The same turns and mirrors carry the whole set onto itself and the rows of a family onto each other. Which other rows belong to the same family as each row named below? List them in the order they appear above.
These 32 rows form 4 families of 8 rows each.
Peket: |  2.13 |  1.79 | -0.13 | -0.01 | -1.09 |  2.34 |  1.13 | -0.37 | -2.02 | -2.12 |  0.48 |  3.73 |  0.71 | -0.42 |  0.12 |  1.52 |  0.84 |  0.09 |  1.33 |
Zipo: |  2.35 |  2.89 |  1.98 |  0.55 | -1.97 |  1.08 | -0.87 | -0.80 | -1.07 | -1.73 |  0.35 |  4.13 |  0.80 |  1.40 | -1.36 |  1.57 | -0.74 |  1.03 | -0.69 |
pif: |  2.46 |  0.94 |  0.02 |  0.03 | -1.03 |  2.24 |  0.94 | -0.53 | -2.13 | -2.07 |  0.89 |  3.83 |  0.57 | -0.03 |  0.12 |  1.07 |  0.71 |  0.03 |  1.06 |
Rebo: |  0.84 |  0.40 |  0.03 |  0.78 | -2.16 |  2.43 | -0.20 | -0.28 | -0.79 | -0.83 | -0.83 |  2.51 | -0.11 | -0.16 | -1.01 |  0.42 | -0.84 | -0.55 | -1.71 |
rudon: |  1.67 |  2.26 |  2.59 | -0.84 | -0.79 | -0.38 |  0.89 |  0.39 | -1.27 | -2.73 |  0.72 |  2.10 |  1.71 |  0.18 |  0.82 |  2.26 |  1.45 |  1.63 |  0.39 |
Zof: |  1.40 |  0.95 |  0.38 |  0.22 | -0.84 |  0.06 | -2.05 | -0.90 | -0.91 | -0.84 | -1.22 |  2.96 |  0.83 | -0.16 |  0.52 |  2.41 |  1.16 |  1.29 |  0.14 |
regod: |  0.08 |  1.74 |  3.08 |  0.56 | -1.61 | -0.08 | -0.69 |  0.77 | -0.18 | -1.47 | -0.87 |  1.31 |  1.00 |  0.32 | -0.34 |  2.05 | -0.39 |  0.47 | -2.54 |
Pema: |  1.27 |  2.37 |  2.70 | -0.26 | -0.55 | -0.89 |  0.74 |  0.28 | -0.99 | -2.77 |  0.74 |  2.26 |  1.62 |  0.08 |  0.53 |  2.28 |  1.51 |  0.89 |  0.56 |
naf: |  0.26 |  0.21 |  0.47 | -0.49 | -0.98 |  1.06 |  1.16 |  1.05 | -1.11 | -2.19 | -0.92 |  0.81 |  0.38 | -1.03 |  0.92 |  1.35 |  1.58 | -0.31 | -0.86 |
bidu: |  1.65 |  0.67 |  0.18 |  0.09 | -0.99 | -0.08 | -2.16 | -0.73 | -0.45 | -0.49 | -0.72 |  2.92 |  1.08 | -0.28 |  0.29 |  2.43 |  0.52 |  0.88 |  0.01 |
tof: |  1.24 |  0.64 |  0.29 | -0.40 | -1.39 | -0.11 | -1.91 | -0.91 | -0.52 | -1.03 | -1.31 |  3.10 |  0.93 | -0.61 |  0.38 |  2.57 |  0.96 |  0.80 |  0.14 |
sati: |  0.09 |  1.19 |  2.80 |  0.19 | -1.54 | -0.40 | -0.76 |  0.54 |  0.10 | -1.86 | -0.74 |  1.43 |  0.87 |  0.34 | -0.50 |  1.64 | -0.38 |  0.77 | -2.74 |
gige: |  2.58 |  2.86 |  2.55 |  0.86 | -2.17 |  0.82 | -0.88 | -0.82 | -0.92 | -1.89 |  0.65 |  3.91 |  0.86 |  0.77 | -1.41 |  1.61 | -0.62 |  1.06 | -0.66 |
zakad: |  0.71 |  0.43 |  0.21 |  1.18 | -2.09 |  2.25 | -0.37 | -0.25 | -1.00 | -0.92 | -1.07 |  3.10 | -0.09 | -0.29 | -1.07 |  0.86 | -0.91 | -0.59 | -1.85 |
baf: |  2.45 |  2.87 |  1.92 |  0.39 | -1.79 |  0.96 | -0.43 | -0.68 | -1.08 | -1.67 |  0.74 |  3.86 |  0.86 |  1.27 | -1.84 |  1.54 | -0.80 |  1.30 | -0.56 |
pava: |  0.92 |  2.12 |  2.37 |  0.43 | -2.10 |  2.11 |  2.46 |  0.71 | -1.61 | -3.16 |  0.97 |  1.98 |  0.81 |  0.35 | -0.67 |  0.88 | -0.30 | -0.15 | -1.20 |
popa: | -0.12 |  1.90 |  2.94 |  0.39 | -1.76 | -0.44 | -0.80 |  0.57 | -0.51 | -1.47 | -0.51 |  1.10 |  0.82 |  0.58 | -0.39 |  2.01 | -0.23 |  0.71 | -2.35 |
pobo: |  1.03 |  1.76 |  2.43 |  0.14 | -2.00 |  1.81 |  2.55 |  1.09 | -1.40 | -2.81 |  0.96 |  2.25 |  0.80 |  0.10 | -0.80 |  0.78 | -0.59 | -0.23 | -1.63 |
zap: |  0.04 | -0.03 |  0.65 | -0.28 | -0.79 |  0.77 |  1.43 |  0.81 | -0.94 | -2.06 | -0.73 |  0.93 |  0.80 | -1.31 |  1.11 |  1.74 |  1.21 | -0.16 | -0.72 |
miv: |  1.69 |  2.42 |  2.20 | -0.60 | -0.37 | -0.75 |  0.75 |  0.56 | -1.59 | -2.68 |  0.45 |  2.46 |  1.68 |  0.31 |  0.79 |  2.80 |  1.07 |  1.07 |  0.62 |
Sokir: |  1.00 |  2.29 |  2.31 |  0.61 | -1.31 |  2.10 |  2.27 |  1.05 | -1.43 | -2.91 |  1.03 |  2.06 |  0.57 |  0.48 | -0.73 |  0.62 | -0.46 |  0.02 | -1.50 |
Tasi: |  2.34 |  1.14 | -0.43 | -0.27 | -1.12 |  1.94 |  1.22 | -0.78 | -1.93 | -2.26 |  0.47 |  3.74 |  0.67 | -0.28 |  0.06 |  1.29 |  0.88 |  0.37 |  1.15 |
vab: |  1.48 |  0.74 |  0.26 | -0.14 | -0.70 | -0.25 | -1.89 | -0.73 | -0.37 | -0.61 | -1.30 |  3.02 |  0.82 | -0.31 |  0.41 |  2.42 |  0.74 |  0.96 | -0.23 |
migu: |  0.64 |  0.40 |  0.19 |  1.07 | -2.63 |  2.40 | -0.24 | -0.32 | -0.64 | -1.07 | -0.59 |  2.35 | -0.30 | -0.16 | -1.25 |  0.77 | -0.77 | -0.13 | -1.87 |
bon: | -0.02 |  1.79 |  2.74 |  0.37 | -1.87 | -0.39 | -0.43 |  0.70 | -0.15 | -1.53 | -1.23 |  1.40 |  1.03 | -0.12 | -0.39 |  2.08 | -0.11 |  0.98 | -2.56 |
dis: |  0.74 |  2.08 |  2.24 |  0.33 | -1.90 |  1.77 |  2.68 |  0.97 | -1.74 | -3.22 |  0.60 |  1.88 |  0.36 |  0.40 | -0.73 |  1.15 | -0.24 |  0.09 | -1.26 |
gepe: |  0.94 |  0.56 | -0.22 |  0.50 | -2.12 |  2.81 | -0.36 | -0.19 | -0.88 | -1.14 | -1.00 |  2.89 | -0.08 | -0.12 | -0.96 |  0.89 | -1.01 | -0.06 | -1.94 |
legen: |  1.96 |  2.70 |  2.20 |  0.68 | -1.69 |  0.89 | -0.77 | -0.91 | -0.79 | -1.71 |  0.61 |  4.34 |  1.21 |  0.94 | -1.28 |  1.87 | -1.13 |  1.20 | -0.54 |
nibod: | -0.07 | -0.08 |  0.46 |  0.01 | -1.13 |  0.69 |  0.94 |  0.93 | -1.11 | -2.09 | -0.85 |  0.97 |  0.53 | -1.18 |  1.38 |  2.02 |  1.06 | -0.31 | -0.70 |
Zabap: |  1.61 |  2.47 |  2.58 | -0.40 | -0.59 | -0.60 |  0.76 |  0.21 | -1.21 | -2.94 |  0.53 |  2.56 |  1.74 |  0.25 |  0.79 |  2.86 |  1.28 |  1.36 |  0.29 |
lale: | -0.16 | -0.08 |  0.29 | -0.48 | -0.73 |  0.98 |  1.43 |  0.95 | -1.38 | -1.72 | -0.96 |  1.33 |  0.76 | -0.86 |  1.13 |  1.49 |  1.20 | -0.07 | -0.83 |
Zefat: |  2.51 |  0.84 | -0.54 |  0.04 | -1.18 |  2.11 |  1.38 | -0.33 | -1.67 | -2.28 |  0.43 |  3.70 |  0.59 | -0.43 | -0.10 |  1.52 |  0.45 |  0.25 |  1.09 |

Which other rows belong to the same family as miv? bidu, baf, popa, migu, dis, nibod, Zefat
Which other rows belong to the same family as Tasi? Zipo, Rebo, regod, pava, zap, vab, Zabap
Which other rows belong to the same family as rudon? pif, Zof, gige, zakad, pobo, bon, lale

